In the rows, 128 means zero.
Each row of D is roughly a mix of the hidden directions of one of 4 groups.
D, 180 rows:
[[ 97 125  92 122  87 141 109  87  51 122 140 147 105 107]
 [ 93 137 180  91 111 119 101 109  90  70 172 126 133 121]
 [163  63  96  81 146 116 127 117 132 156 159 151 111  86]
 [104  88  88 110 138  94  96  87  86 146 155 105  93  97]
 [ 92 193 145 150 107 162 130 123 184 134 110 138 163 155]
 [151 102 120  98  70 186 140 167 165 126 125 133 167 138]
 [153  86 193 132 107 125 168 167 160 118 131 110 169 115]
 [ 86 131 180 109 141 129 116 115 133  75 140 105 197 119]
 [173 133 179 186 153  92 158 148 160 125 151 136 149 141]
 [ 81 163 169 152 121 143 122 144 103 145  63  91 120 155]
 [138 110  73 131 149  98 131 140  82 172 120  87  83 155]
 [119  97 177 136 152  90 150  75 157 156 113  85 114 158]
 [194 145 198 148 139 123  95 127 117  97 156 151 139 134]
 [129 106 117 143 128 142 131  67 173 142 110 122 199  94]
 [143  80 122 118 115 107 165 148 185 169 126  71 130 148]
 [112  89  95 104 100 123 160 143 150 167 123  52 117 140]
 [121 160 168 178 136 104 138 108 138 114 118  64 125 181]
 [124 158  74 167 118 122 158 151 148 144 146 143  70 174]
 [108 162 120 113 115 103 150 142 137 191 104 142  58 150]
 [119 206 152 147 106 172  91 128 142 128 130 159  94 145]
 [164 154 144 164 132 184 105 147 175 117  87  85 130 139]
 [132  94  99 156  84 124 157 109 175 174 177 148 109 137]
 [112  66 128 114 119 104 141 104 152 170 121  66 154 159]
 [199 135 150 148 154 138 118 127 140 161 127 149  57 135]
 [130 137 144  73 105 198 127 128  99  81 126 157 134 101]
 [ 82 143 204 111 119 137  88 119 122  96 131 166 154 125]
 [120 148  99  63  97 180 101 133  92 123  93 145 103 115]
 [122  86 122  76  93 127 148 126 159 158  96 118 169 180]
 [100  97  85 105 130 162 161 147 124 158  75  80 110 151]
 [ 88 158  62 117  94 134 116 107 100 168 117  92 107 151]
 [ 90  75  73 120 108 120 133  91 116 137 127  88 177 116]
 [131 100 165 174 152 111 157 151 188 120 121 157 174 147]
 [ 69 102 137 122 142  93 141 163  91 178 149 170 107 136]
 [152 140 143 160 139 156 163 126  69  90 173 156  92 148]
 [125 154 110 173 122  48 108 114 136 149 179 133 112 118]
 [122 137  93 110 131 156  98 138  86 124 171 198 107  95]
 [115 132 216 119 119 147 100 108 117  74 132 122 149 148]
 [139 129  77 125 116 107 157 118 123 145 190 160  66 108]
 [ 89 129 119 121 126 121 120 120  76 157  79  64 144 167]
 [ 87  71 127 146 128 118 163  91 117 110 123  88 188 130]
 [ 67 124 177 167 149 107 158 149 137 164 115 109 121 171]
 [151  59 172 134 140  96 134 116 167 119 169 133 163 108]
 [ 83  63 126 111  88 146 135  83 122 144 112 136 148 173]
 [ 96  97 165 121 157 110 169 133 170 130  96 136 193 140]
 [120  95 172 170 165 111 150  98 162 104 157 140 181 135]
 [137 135 167 176 130 124 124  85  93  63 143 102 162 144]
 [ 99 178 183 101 122 113  96 128 116  69 144 149 134  98]
 [117 112 184 155 124 126 130 137 129  96 106 110 214 131]
 [146 164 141 124 163  92 162 138  78  99 120  67  98 133]
 [ 97 158  74 171 153 113 138 124 126 155  80 106 148 172]
 [104 141 198 113 123 134 123 126 183 119  75 116 164 143]
 [131 114  59 154 113 150 140 118 152 185 132 145  98 173]
 [104 124  79 100 130  80 145 100 168 171 112 109 165 160]
 [166 129  66 180 146 165 134 148 115 135 137  76 106 128]
 [152  64 126 202 150 112 143 147  96 142 148 120 132 150]
 [115 165  79 118 145 138 124 137 152 170  98 128  63 169]
 [129 118 216 158 134 129 101 156 168 134 115 154 130 157]
 [138  83 180 143 168  90 137 133 153  93 143 140 183 117]
 [142 180 178 156 158 131 117 186 130 144  91 121 109 160]
 [116 178 172 171 122 147 144 127 100  95  90 101 148 173]
 [109 149 135 114 106 149 103 140 112  68 158 193 143  88]
 [128  96  86 165 181 133 182 124 111 113 149 143 177 125]
 [135 155 161 153 130 133 107 104 111  68 193 168 137 110]
 [125  93  94 132 176 135 169 139 124 108 124 109 206 113]
 [132 174 104 170 115 143 120 104  53 113 134 112  85 138]
 [182 130 167 126 154 138 134 121 109 111 129 215 123 129]
 [108 106 168 115 119 161 112  79  71  98 140  99 165 150]
 [152 161 122 110 113 157  67 128 114  82 167 153  83 112]
 [130  96  97 142 151  96 143 123 169 188  92 138 113 180]
 [155 125 160 124 142 115 110 119  72  93 176 131 119  62]
 [175 111  88  81 148 104 142 166 185 154 150 123 124 111]
 [ 68 169  94 172 145 106 139 123 116 125 101 126 160 177]
 [134 146  43 107 136 156 146 156 126 169 105 118  99 108]
 [134 107  86 180 169 112 141 113  94 162 119  68 113 116]
 [ 92 105 107 162 125  85 161  79 124 145 156 101 148 180]
 [138  97 188 118 126 133 104 114 132  80 172 175 151  96]
 [112 116  36 145 124 125 115  96 110 170 140 142 103 139]
 [168  74 103  67 109  97 110 111 133 133 157 101 115  96]
 [170 117  79 156 158 103 160 145 167 157 162 146  85 128]
 [142 137 113 141 133  93 140 137 126 164 185 165  55 144]
 [145 158 202  99 119 135 107 135 132 114  98  67 151 115]
 [164  93 164 141 147 109 159 161 193 146 115  93 157 129]
 [156 143  99  94  96 146 141 179 170 164  84 126  98 152]
 [131 109 118 131 118 136 160 130 164 188  98 102 120 202]
 [ 91  91 144 146 137  95 120  65  92 119 175 103 158 122]
 [136  85 117  67 135 120 109 106  66 121 135 103 153  87]
 [ 94 122  53 132 123 100 137 125 143 181 111 124  86 156]
 [ 73 158 101 131 116 150 101  90  54 105 138 129 118 133]
 [108 126 164 158 117 145 130  79 140  77 118  72 173 139]
 [167 174 189 144 117 143  98 128 160 101  84 104 128 150]
 [175 170 165 121 131 160 126 154 127  92 123 198 129 111]
 [ 80 112  96 146  96 142 139  95 158 159 148 153  96 186]
 [ 93 193 120 154 107 142 139 167 159 142  92 113 106 172]
 [ 73 191 100 174 127 115 147 138 138 125 122 144 117 178]
 [133 112 138 143 134 143 121  86 115  56 156 107 192 113]
 [131  88  91 111 163  64 148 134  88 155 121  90 108 146]
 [128 138 122 130 138 165  87 128  70  69 153 122 170  97]
 [ 74 153 143 117 134 120 139 140  59 143  74 163 139 134]
 [158 147 188 128 109  97  97 119 138 122 154 187  86 145]
 [127 120 125 136  92 130 136  89  90 151 114  41 145 152]
 [173 165 131 151 114  71  75 126 123 142 168 141  92 134]
 [155  67 111 150 148  88 148  88 155 148 182 145 124 121]
 [167  98  94 104 125 149  99 126 150 113 184 182 127  90]
 [105 137  59  88 143 127 138 177 138 172  88 137 112 128]
 [161  89  78 122 111  94 167 117 167 172 126  99  98 135]
 [128  73 197 120 123 126 123  94 120  94 152 129 180 133]
 [132  77  75  71 156 104 120 100 114 169 140 113 106 121]
 [ 73 108  54 103 109 125 137 117 130 168 110 101 101 138]
 [111  91 141 147 174  91 162 133 103 117 176 175 166 134]
 [142 149 108 127 123 160  98 145 145 151 166 189  64 116]
 [168 157 122  76 106 143  87 123 150 114 138 191 107  99]
 [172  70 147 142 139  93 137  80 138 141 163  78 131 122]
 [150 123  51 127 141 110 148 126 139 186 130 113  78 124]
 [138 131 163  70  99 184 105 134 158  95 108 139 169 115]
 [107  80  54 105 120 106 136 101 129 180 155 138 128 127]
 [154 125 187  67 111 106 142 159 172 122 133 136 109 165]
 [149  82 114 159 161 106 176 127 134 116 121  80 185 139]
 [146 113 180 108 125 158  80 111 141  92 159 184 122  99]
 [127  71  62 117 147  80 140 122  90 133 146 103 131 103]
 [ 98 134 146 154 104 129 134  78 128  98 131  43 136 145]
 [ 84 137 163 126 112 152  98  88  98  88 154 188 140 115]
 [ 82 132  53 108 120 158 141 135 100 143 103 118  78 133]
 [146 132 186  97 103 120 142 137 140 112 136 135 191  69]
 [170  96 112  97  98 159 101 107 121 144 164 158  98  73]
 [ 98 149 141  92 146 104 112 136  64  88 110  79 159 116]
 [ 97 139 104  60  90 170  97 111  99 107 122 145 125  92]
 [177 133 115  84 100 123  80 108 143 153 153  98  73 112]
 [123 187 168 186 116 116 121 120 121 116 132 141 170 178]
 [126  76 101  69 112 109 131 117 120 117 111 105 189  94]
 [155 129 182 154 138 108 113 179 141 167 110 168  91 160]
 [151 137 107 173 170 110 129 115 124 145 156 173  56 125]
 [ 80 153 122 186 107 109 127  87 113  99 170 153 158 147]
 [136  93  76 147 134 107 186 118 168 169 141  95 105 142]
 [165 146 163 158 101 139 157 197 163 124 106 108 141  96]
 [ 81 155 176 149 114 135 132 157 153  84 136 181 158 149]
 [156  84 176 140 134 118 153 121 161 125 169 131  60 139]
 [197 151 167 106 131 126 123 153 181 124 151 153  89 115]
 [189 156 139 102 123 134 101 146 156 110 161 177  95  89]
 [129 162 167 110 132 126 131 183 117  86 138 199 109 142]
 [164 182 130 117 141 133 127 172 137 156  76  80 162 138]
 [171  97  78 173 173 119 161 144 115 170 115 101 117 125]
 [ 61 175  88 119  97 135 104 125  98 140 101  95 141 154]
 [103 107  94 170 119 166 166 119 167 136 120 164 187 137]
 [157 148 156 115 115 146 115 146 156 102 160 209  92 121]
 [171 111 190 114 149 154 126 137 123  76 151 136 150  79]
 [125 119 112 184 168  67 138 118 153 131 178 153 109 106]
 [ 98 166 120 198 133  75 122 116 125 158 122 114 144 172]
 [167 118 204 153 142 146 125 137 176  96 137 168 125 127]
 [152 134 197 138 134 140 118 104 112  77 165 162 170 118]
 [ 61 130 101 116 104 160 114  75  79 108 143 122 133 152]
 [118 170 113 115 100 173  93 157  96  93 116 159 174  96]
 [126  87 125  41 147 105 150 172 129 143 127 111 111 113]
 [127 140  58  83 136 124 105 115 107 159 141 129  66 110]
 [115 161  65 149 102 109 183 149 120 164 136 107  92 140]
 [144 170  82 100  89 163 120 167 141 135 114 145  71 149]
 [138 100 175 102 115 126 140 144 151  66 159 131 163  76]
 [184 147 187 123 115 175 133 176 163 112 116 141 137 122]
 [132  86 175 115 142 159 169 111  91  85 158 120 159  95]
 [164 128 114 108 130 121 131 164 203 177 131 136  81 133]
 [110 173  87 112 120 171 131 176 118 149  66 148 116 138]
 [ 59 111 113  96 118  96 114 117  63  96 137 150 133 137]
 [149  88  92  98 152 107 144 153 178 167 150 161  89 108]
 [110 139 114 144 147  90 120 108  93 127 101  45 167 140]
 [122  94 181 143  97 133 143  98 127 131 119  70 173 170]
 [170 147 135 105  96 155 114 178 160 148  86  88 116 166]
 [138 124 120 127 155 106 163 169 168 189 121 178  93 146]
 [ 76 129  89  99  91 141 120  80  73 148 118 132 122 162]
 [161 170 175 119 124 170 117 155 100  73 135 149 138  90]
 [151 159 201 146 104 186 118 143 154 126 120 125  96 149]
 [123 167 133 109  86 135 128  92 171 128  86  62 107 138]
 [174 122  94  99 139  99 160 155 185 160 107  83 124 131]
 [ 98 155  67 123 101 140 118 131 150 161  93 138  98 187]
 [143 143 127 142 128 142 162 152 200 122 145 201 142 138]
 [128 176 140  80  83 147 115 158 181 106 132 142 172 123]
 [ 72  96  80  85  94 107 117 112  93 116 136 101 163 125]
 [192 120 178 136 158 126 160 155 163 158 102 116 106 156]
 [114 101  99 129 127 103 146 137 200 180  93 110 138 164]
 [140  58  79 125 131 117 142 116 115 113 160  87 173 104]
 [165 141 207 138 152 114 139 129 161 137 125  91  84 141]
 [166  99 161  57 107 168 128 140 165 123 103 146 153 115]]
Here is one row of each group, with its name. Which group are the others in?
[ 97  96 178 173 121 140  89 113  88  97 176 145 138 132]	F
[157 171 127 108 183 150 102 163 127 114  78 150  87 116]	S
[ 95 136 157 117 133 176 116 111  84  67 136 119 164  89]	Z
[155 145 132 136 159  94 146 139 170 123 166 194  80 129]	K

[134 158 185  87 128 117 125 175 124  71 126 148 161 103]	K
[155 114  60 138 128 111 132  88 126 181 149 100  83 123]	S
[115 137 102 171 137 111 146 100 144 167 101  74 126 191]	S
[153 141  83 118 136 137 143 207  92 130  98 110 167 126]	K
[107 131  79 160 181 124 107 123 127 103 153 161  74  95]	Z
[125 124  85  82  94 151 123  79 165 101 139  84 144  94]	F
[108  67 110 141 155  90 150 101  85 156 124 116  90 164]	K
[171 158 132 123 128 126 106 141 137 161 144 122  38 154]	K
[110 143  47 123 153 112 150 147 125 176  89 114 112 148]	S
[102 139  72  98  81 166 135 141 108 178  91 112 121 144]	S
[110 165 112 127 133 158 118  88  88  61 160 107 161 105]	F
[ 84  88  94 109 122  78 129  91 114 123 157  72 134 111]	K
[111  73  93  69 106 137  93  89 131 170 150 132 121 123]	S
[175  95 131 143 114 129 122  92 156  81 135  67 171 124]	F
